Read these off the matrix that follows.
1) Report the smallest entry in the first row.
2) Report the entry directly above -2.
3) Report the smallest entry in the last row.
4) Report the entry directly below -18.
5) Report the entry directly below 7.
6) Report the entry in the top-right corner.
7) Report the bottom-left entry.
8) Report the entry directly below -33.
-25,-4,13,37,37,-14,60
61,42,23,-37,37,12,-14
54,-20,-23,-56,-60,34,25
-21,40,-18,20,51,-37,59
-54,-3,56,38,-33,-9,-9
40,0,-20,25,-6,-27,-60
-56,42,32,-24,42,44,3
-56,51,40,-2,-58,27,7
-35,60,43,-32,-66,14,0
1) -25
2) -24
3) -66
4) 56
5) 0
6) 60
7) -35
8) -6

M =
array([ 0.3,  0.4, -0.5, -0.6, -0.3, -1.0,  0.7, -0.6, -0.3, -1.8, -0.8,
       -1.2,  1.3, -0.3])
Find the entry just right of -1.2.
A: 1.3
The entry just left of the largest entry -> -1.2
Find the last entry.
A: -0.3
Find the entry just right of 0.4.
A: -0.5
Find the third smallest entry.
A: -1.0
The 3rd largest entry: 0.4
Find the entry just right of the smallest entry.
A: -0.8

[[ 1.330 -0.213  1.498  0.700  2.939 -0.472 -1.323 -0.178  1.586  0.407
  -1.478]
 [ 1.228  0.059  1.101  0.692  2.077  0.025 -0.772 -0.043  1.073  0.284
  -0.917]
 [ 0.764  0.221 -0.266  0.449 -0.318 -0.012  0.194 -0.196 -0.325  0.141
  -1.139]
 [ 1.194 -0.107  1.585  0.593  2.891 -0.206 -0.814  0.418  1.613  0.182
  -0.796]
 [ 0.720  0.236  0.907 -0.185  0.355  0.981  1.183  1.058  1.029  0.596
   1.815]
 [-0.180 -0.783  0.331 -0.159  2.897  2.159 -0.176  0.595  0.149  0.749
   0.358]
 [ 1.812  1.095 -0.538  1.905 -1.823  1.516  0.629 -0.407  1.178 -0.484
   0.531]
 [ 0.683  0.495  1.063  1.460  1.604 -0.319 -1.266  0.300  2.222  0.854
  -1.886]
 [ 0.816  0.272  0.129 -0.156 -1.284  0.313  1.065  0.024  0.004  0.535
   0.107]
 [-1.028  0.009  0.596 -0.378 -0.901 -1.178  0.394 -0.168 -0.586  1.536
  -0.783]]
Report the entry just right of 0.535.
A: 0.107
Report the entry just left of the largest entry.
A: 0.700
The maximum is 2.939
The entry just right of the largest entry: -0.472
Report the entry just left of 1.183.
A: 0.981
The entry just right of 0.418 -> 1.613

[[-47  65 -52 -74 -26 -47  69 -74 -60 -40 -50  72 -57  -7 -38  50]
 [-27  -4  25  -2  14  43  53  53  78   0  32 -14  42 -12   2 -14]
 [-65  -7 -57 -77  76 -16  23 -49 -62  78  -2  44  19 -13 -65 -20]
 [-22  58 -20 -22  72  59 -43 -64  32 -50  69 -36   4   0   4 -55]
 [-62  19  47  79 -72 -80 -73 -56  14 -62 -37  10 -80  56  79  75]
 [ -6 -20   0 -36 -60  44  51  63  72   5 -16  -6  44  28  -8  35]
 [ 36 -32   0  46   0 -49  49  60  64  75  -6 -16 -77  49 -77   1]
 [ 44  76  67  12  28  55  63 -46  45  33 -63  30  49 -57 -76 -51]
 [-74   1 -66 -66  47 -55  30 -30  55 -78 -34   3   4  -4 -69 -52]
 [-73 -77  24 -22 -28  34  23 -44  30  31 -48  58  -2  74  47  18]
 [  8 -62 -78  32  -2  27  45 -42 -56  42  32 -50 -63 -43 -45   1]
 [  7  58  -2  77  44  -5 -33  16  32 -16 -53   9  30  -6  40 -30]
 [-18 -65  52  14  10  12  79  -3 -17 -46 -23   0 -11  37 -31 -60]
 [ 47 -19  17 -44  39 -75  57  -1  11 -25 -52 -27  68  51  58  11]]
The 2nd entry on the main diagonal: -4
The third entry on the diagonal from the top-right corner -> -13
Read off the entry just left of -69.
Answer: -4
The first entry on the main diagonal: -47
Read off the last entry, reading row by row.
Answer: 11
Read off the largest entry in the last row.
Answer: 68
Read off the entry in the bottom-left corner.
Answer: 47
Read off the entry in the top-right corner.
Answer: 50
The smallest entry in the first column: -74
Read off the entry just left of -26.
Answer: -74
Read off the fifth-last entry, reading row by row.
Answer: -27
Read off the smallest entry in the last column.
Answer: -60
Read off the entry just left of 24.
Answer: -77
Read off the entry just right of -19.
Answer: 17
